In the data rows, 128 means zero.
Here are some points, each followed by its number:
[167  76 132  38  97  99  87  97 194 119 106 138  36 126 168 141 105 147
 168 138 129 107 182 151 169 180  99 124 142 189 105  89  85 113 155 119
 148  96  90 195 129 124 139 140  90  75 181 146] 0
[101 205 124 187 159 149 159 172  88 130 135 133 139 109  78  98 167 110
  48 121 111 149  82 101 105  65 146 125 114  60 158 149 140 140 106 108
  96 150 121  71 160 133  85 128 142 156  52  91] 1
[104 144 129 168 143 100 103 158  92 149 155 101 178 143 118  95 120 120
 128 131 130 139 143 123 154 100 155 158 128 126 162 155 182 169 149 114
 154 133 131 133 148 139 130 161 152 129 149 149] 2
[122 159 117 199 165 115 110 177 110 142 104 117 203 125  99 154 133 148
 113 123 162 122  74  93 109 131 147  77 121  78 103 112 158 129 139 131
 105 179 124  66 100 122 137 115 137 177  87 102] 3
[171 129 119 110 115 135 146  84 175 136  82 189 131 132 155 176 144 142
 116 227 178  32 101   5 253 253 223  92  69  85  71 229 202   5 215 159
 255 135 185 112  67   0 160 241 212 152  91  42] 4
[118 161 135 115 166 115 115 172 113 125 121 127  94 111 112 110 128 166
 121 105 119 130 109 118 113 115 142 111 111 108 136 121 130 126 111 122
  87 119 122 127 130 111 103 119 126 127 108 120] 5
[101 172 109 162  74 154 161   0 128 176  80  97 151 191 142 164 121   0
  98 209 210 198  50 255   0   0 146  82  25 156  78 123 111 255   0 174
  68 230 237 239  94 120 182   0 149 247 112 255] 6
[144 104 114  97  83 133 151  69 163 131 107 125 127 156 165 161 100 100
 177 142 127 124 140 165 115 140 126 132 126 178  84 108  93 137 134 141
 108 107 138 167  77 113 122  95 110  83 171 146] 7
[150  82 107  86 135  90  96 129 187 145  72 154 116 114 151 185 114 169
 181 163 239  73  90 128 164 239 108  67 100 124  54 101 144  85 195 203
 151 195 146  82  50 120 248 153 126 211 134 112] 8
[129 107 123 120 119 143 141  92 157 138 115 131 136 122 150 141 120 124
 134 114 110 128 137 124 129 147 123 136 138 136 107 123 108 132 138 109
 151 106 122 139 111 116 116 134 108 109 117 133] 9
[182  72 150  70 105 101 110  97 165 102 148 157 110 128 163 141 120 180
 157 159 148 127 179 121 117 132  85 153 173 145 147  82  89  99 130 165
 149  87 142 184 163 121 163 120  98 111 167 152] 10
[167 113 135  79 120 110 121 123 168 122 116 160  98 104 137 146 124 172
 132 170 113 116 141 147 168 166 152 130 145 127  95 147 106 125 128 104
 179  85 122 176 116 120 123 156 159  92 117 151] 11
[120 113 142 126 103 107 101  83 122 123 133 106 154 148 137 122 115 102
 161 138 124 133 149 137 154 146 168 139 141 176 137 210 129 144 147 117
 206 122 138 144 134 167 104 164 177 120 207 141] 12
[157 165 140 113 104 108 106  96 132 141 116 230  89 136 141 126 179 114
  75 193 117 125  75 135 166 120 200  90 137  72 132 164 206  84 230  96
 143 117 114  37 117 118 178 152 196 109  87  80] 13
[104 172 140 168 138 162 155 153  83 123 161 120 125 136 106  80 129 103
  76 103 130 136 150 108 113  96 119 178 121 127 180 113 134 127 120 142
  86 164 125 114 166 124 140 108 127 163  88 112] 14
[116 204 138 176 143 125 132 168  69 129 148 155 138 126  85  97 158 101
  50 114  95 152  71 105  80  77 146 102 133  61 177 130 161 148 132 105
  77 141 135  70 149 150 102 101 117 142  72 106] 15
[172  54 136  44 117  99  91 109 218 112  95 115  45 132 169 156 111 199
 199 131 127 128 178 164 157 194  76 116 139 180  51 103  88 115 148 110
 160  86  93 201  82 114 145 148 104  65 171 169] 16
[156  84 128  52  63 115 126  35 173 104 114 124 104 135 174 145 111 113
 187 140 130 126 186 144 150 192 113 177 143 198 110 106 123 113 176 121
 147 101 104 192 117 118 164 128 124  95 204 169] 17
[ 99 182 126 196 157 154 157 161  84 135 137  89 157 133  99  96 132  87
  82 109 104 137 115 104  98  66 107 140 114 100 159 115 148 129 109  93
  82 148 122  77 150 125  72  99 127 140  76 105] 18
[136 114 151  61 148 101 105 168 158 115 139 102  36 104 130 118 102 203
 154 118 126 109 143 133 136 155 113 124 133 156 124  97 118 142 128 120
 131  93 139 180 127 127 124 138 111 107 125 150] 19
[194  70 138  61 100 129 125  82 201 116 116 185  96 129 184 161 139 161
 175 147 122 113 162 157 149 194  84 133 135 154  87 100  93 130 130 113
 155  67  97 182  96 132 157 146 102  80 174 155] 20
[113 162 147 170 145 159 171 154  93 127 132 133 164 132 109 107 146 111
 103  91 120 143 144 112 108  89 122 165 131 104 146 132 100 129  98 114
  96 142 101 105 148 125 138 102 122 128  87 123] 21
[134 116 142  99 132 119 134 110 135 111 146 101  85 135 150 101 114 158
 147 143 162 123 201 143 150 171 105 176 123 179 127 107  97 137 177 117
 130 155 128 219 153 124 208 147 119 141 146 157] 22
[125 154 145 123 111 153 141 111  91 132 145 125  89 143 136 101 130  98
 105 126 120 123 155 125 115 114 129 152 122 154 169 115 135 127 137 109
 105 146 119 130 144 131 115 114 131 133 133 120] 23
[152  36 135  36 148 122 127 167 204 119 110  76  51  92 139 156  68 249
 229 142 111 110 202 149 159 189  82 162 152 196  66  82  95 127 165 117
 187  55  87 231  75 117 174 150 115  55 202 191] 24
[187  54 139  15  72 102 113  29 213 115  99 121  26 124 180 175  94 149
 193 138 115 122 168 162 161 217  84 114 144 213 106  91  80 117 160 123
 168  62  93 213 118 119 156 136  97  54 194 193] 25
[147  66 150  50  94 120 123  73 174  99 142 137  89 123 164 149 118 171
 177 132 227  85 236 161 158 167  99 194 141 159 139  90  66 116 122 191
 158 185 111 171 171 113 249 147 112 165 171 175] 26
[ 96 183 117 173 176 122 113 191  90 125 144 117 142 117  85  99 144 130
  85  99 120 150  98 114  95  55 125 119 128  84 167 111 143 139  88 113
  63 145 120  88 156 118  80 110 116 141  81 110] 27
[140 113 125 111  88 129 148  83 140 133 124 137 163 136 161 134 131 100
 153 124 117 127 151 130 133 131 109 141 141 152 115 110 129 112 123 108
 116 106 113 142 107 114 122 124 112 113 143 135] 28
[168  52 118  37  96  83  81  94 215 122 107 121  80 105 166 189 111 208
 212 143 136 113 152 157 148 221  83 102 145 192  71  86  76 112 163 109
 177  64 100 197  95 121 156 124  96  65 196 181] 29
[145 102 117  95 109 123 134 103 179 142  87 127 120 123 146 151 108 146
 160 117 139 111 132 118 142 164 104 129  73 145  62 125 125 135 136 178
 193 113 174 159  83  93 135 134 108 115 117 148] 30
[139 105 126 117  99 149 131  96 129 114 143 152 137 139 141 128 113 120
 130 122 144 131 160 138 127 126 101 150 121 152 144 109 117 104 124 127
 126 133 112 161 145 124 147 133 105 128 156 131] 31
[161  82 132   2  93 119 129 105 210 121  98 138   8 122 163 145 105 179
 184 146 128 125 204 155 147 185  76 153 153 214  85  88  69 125 174 112
 173  71  96 208  94 123 169 140  84  74 167 167] 32
[127 137 125 138 144 146 137 141 136 131 115 102 142 111 118 140 113 108
 128  99 133 152  82 128 109  87 118  90 104 118 117 121 132 134  97 152
  93 162 144 120 112 140 141 111 122 161 120 115] 33
[188  74 106  25  85  86  98  48 227 132  61 171  42 128 170 206 123 156
 158 150 216  41 103 134 187 250 116  69 120 150  32 116 143  70 225 154
 188 158 137  96  51  99 255 172 132 169 169 105] 34
[121 168 120 195 155 158 171 170  84 144 133 140 213 141 105 131 152 112
  82 128 118 140 105  87 126  97 130 129 121  63 141 122 145 137  92 107
  96 141 152  96 106 119  87 143 133 138  85  95] 35
[123 136 141 118 148 173 153 185 115 130 126 124 100 102 118 105 129 159
 111 112 114 140 145 132 109 113 120 147 131 106 122 152  92 146  94 109
 121 131 122 124 121 123 107 112 118 126  88 129] 36
[104 165 118 161 159 138 115 164  87 132 137 126 130 121 103 101 140 119
 111 102 116 130  74 121 111  75 134 106 135 109 149 121 109 117  75 119
 110 149 112 100 138 125 121 123 128 151 121 106] 37
[ 98 174 109 213 159 180 168 171 107 159  93 109 203 128  96 169 137  98
  99 100 226  97  31  57 126 121 133  68   0  75  69 128 160 100 131 217
  92 255 252  45  82 119 183 140 126 255  94  48] 38
[178  53 133  36 110 112 119 114 207 103 102 155  66 112 167 174 115 206
 179 156 122 111 178 156 159 209  97 128 142 169  73 106  82 119 151 110
 180  62 108 214  86 121 150 145 114  76 166 175] 39
[147  84 150  94 126  91  96 122 157 118 121 121 116 121 148 141 122 175
 168 114 125 120 157 142 138 159 102 128 139 162 117 106 103 128 132 120
 159  97 100 167 126 129 142 126 116 107 168 139] 40
New points follow, each followed by the numbers of its three nearest points above by angle, seen from the average point of the numbered points, nearest first.
[ 78 197  93 250 184 142 134 195  82 173 125 120 246 120  74 124 136 106
  73 109 161 110  51  90  85  87 172 100 106  35 135 152 196 129 132 163
  67 214 144  21 120 117 118 118 142 212  43  65] 3 35 1
[134 172 132 127 149 129 102 162  92 128 130 165 109 116 113 114 169 122
  59 155 110 144  70 121 115  89 169  99 133  49 150 147 188 132 169 119
 103 132 121  49 139 137 144 125 157 124  68 102] 15 1 13
[128 137 131 143 133 127 141 125 127 122 121 146 168 142 136 139 134 117
 122 128 109 123 138 114 136 108 140 148 108  96 139 117 116 134 108 125
 138 109 117 125 130 131 124 152 126 130  87 125] 35 21 1
[123 106 145  86 114 107 104 117 149 114 119 115  89 142 150 125 120 128
 138 136 120 119 153 139 152 149 127 149 142 175 134  99 121 137 144 109
 151 104 122 139 136 122 118 154 132 105 160 136] 0 40 17
[153 130 134  88 125 105 104 104 144 134 137 136  69 134 147 122 137 122
 105 117 114 122 119 135 132 141 114 128 132 158 143 110 117 125 118 135
 120  88 120 143 169 127 110 111 103  98 126 131] 23 19 0
[169  82 126  72 145 127 138 179 199 127  95 143  92  89 133 165 122 242
 165 217 110 131 178 140 178 198 188 140 140 120  70 163  54 129 115 116
 183  75 123 181  86  93 147 173 193  66 133 165] 11 39 24
[142  96 139  45 113 128 134 117 183 118 114 136  58 132 148 137 106 171
 163 134 114 126 165 151 127 170  89 132 143 166 110  95  99 122 150 123
 140  92 117 162 115 123 128 136 106  82 155 147] 32 0 16
[153  74 134  66  98 121 134  73 160 102 129 143 127 139 160 149 115 137
 175 120 139 124 188 141 148 174 109 163 148 176 114 112 129 124 134 121
 154 100 118 165 128 125 170 146 112 119 183 149] 17 25 20
[117 157 135 147 130 117 122 117  70 116 168  99 122 146 111  97 108  82
 111 193 140 183 136 203 199 160 244 147 162 163 185 239 172 167 145 141
 197 164 172 123 174 245 106 202 233 158 182 149] 12 2 23
[132 132 113 115 128 142 167 137 157 144 103 137 159 102 128 155 120 156
 123 154 137  90 119  95 164 182 154 114 104  93  89 140 145  99 152 140
 172 120 161 141  84  84 124 179 154 119 110 101] 4 38 30
[123  74 118 114 132 127 144 139 151 123 114  81 151 121 122 159  91 169
 198 122 125 114 132 136 123 102 120 126 136 170  77 129 112 135 129 142
 120  95 103 149  88  92 116 124 124 113 172 141] 24 7 40
[146 103 106 119 132 130 143 157 170 137  80 125 147 110 122 154 118 171
 139 103 150  86  98  95 139 166 134 117  57 115  53 151 141 117 135 190
 190 143 202 149  77  72 114 149 131 155  85 125] 30 38 4
[195  86 120  35  72  80  77  50 222 136  75 198  50 119 172 192 134 171
 146 207 164  56 121 139 197 238 169  65 146 123  67 175 192  56 255 132
 208 113 129 113  68  64 206 199 174 100 130 108] 34 4 8
[ 96 166 114 177 166 154 169 192 118 157 104 105 140 123 102 126 124 136
  95 112 177  98  72 128  95  69 125  90  34  88  77 119 158 144  93 223
 125 202 204  93  76 117 130 104 122 215  94 123] 38 33 3
[136  50 135  83 124 103 106 113 141 119 126  64 115 139 163 133  81 148
 210 184 122 123 173 148 220 178 187 162 132 202 124 194 166 167 176 118
 233  91 114 189 103 135 143 202 186  82 220 206] 12 24 17
[125 118 165  92  95  98  99  60 146 103 164 115  61 139 146 103 115  98
 154 173 175 212 181 252 195 251 181 137 241 188 183 159 158 167 173 226
 212 143 185 179 187 221 136 210 180 153 195 189] 12 17 22
[104 150 134 147 117 128 112  92 123 128 132  93 142 131 123 132 108 100
 125 122 112 112 100 130 114 121 145  99 128 130 155 152  91 115  89 124
 140 118 141 138 160 152 110 132 153  97 159 107] 37 12 18
[127 113 147 137 126 144 152 149 108 112 159 134 148 127 131 116 136 158
 142 125 185 153 191 126 130 125  97 184 149 130 166 117 152 114  93 152
 138 183 139 118 158 144 183 112  95 156 153 133] 14 31 21
[114 168 140 137  91 122 103  39 125 125 140 124  97 159 134 113 133  46
 107 161 106 139 108 128 118 146 146 119 113 167 170 123 110 135  92 117
 107 116 118 115 164 119  98 134 146 109 152 116] 23 18 15
[147  65 125  25  83 110 120  55 187 122  94 118  24 136 172 139 107 147
 174 175 110 113 160 161 127 173 100 122 133 212  84  98 102 110 162 108
 152  72 110 189 107 116 126 129 124  81 195 162] 25 0 32
[138 115 139 132 146 128 127 154 112 121 129 127 154 116 114 133 112 162
 145 107 132 121 157 130 136 125 117 145 116 124 139 122 103 125 114 112
 118 131 102 115 133 137 142 127 122 124 112 140] 21 36 27
[145  92 110  89 119 104 106 127 152 122 116 129 111 125 148 145 124 171
 159 127 127 116 133 153 135 159  85 113 142 155  99  93 102 126 144 110
 139  93 100 164  92 129 137 112 106 101 153 153] 29 16 40
[137 110 141  99 121 140 150 136 148 115 134 147  61 119 147 132 127 126
 141 120 111 131 142 142 124 142  97 137 143 157 111 106 110 123 142 114
 131  86 109 160 115 121 119 128 109 107 146 130] 32 0 19
[ 94 173 112 177 162 117 130 153  93 141 121 148 206 129  97 129 143 106
  87 118 148 133  67  98 101 121 127  71 106  76 116 122 152 131 153 127
  81 165 126  58 116 121 150 133 137 174  91  97] 3 35 15
[143  93 142  87 165 120 138 174 161 130 128 121  68 101 132 117 108 190
 150 104  98 133 159 131 137 135 109 138 131 135 100 110  85 136 132 123
 136 104 111 150 102 117 126 129 101  93 115 142] 19 24 16
[122 162 124 164 154 131 154 163 101 134 141 182 155 103  85 131 161 144
  80 213 123 127  66 115 178 116 198  83 121  49 139 169 177  66 194 119
 150 137 127  62 144 122 131 178 200 139  77  46] 13 1 35
[145  95 123  83  84 137 139  62 139 114 135 114  97 127 147 141 124  94
 153 148 135 141 162 136 148 176 129 149 131 189 152 119 122 121 152 124
 135 110 118 179 132 140 135 118 135 107 181 146] 17 25 0
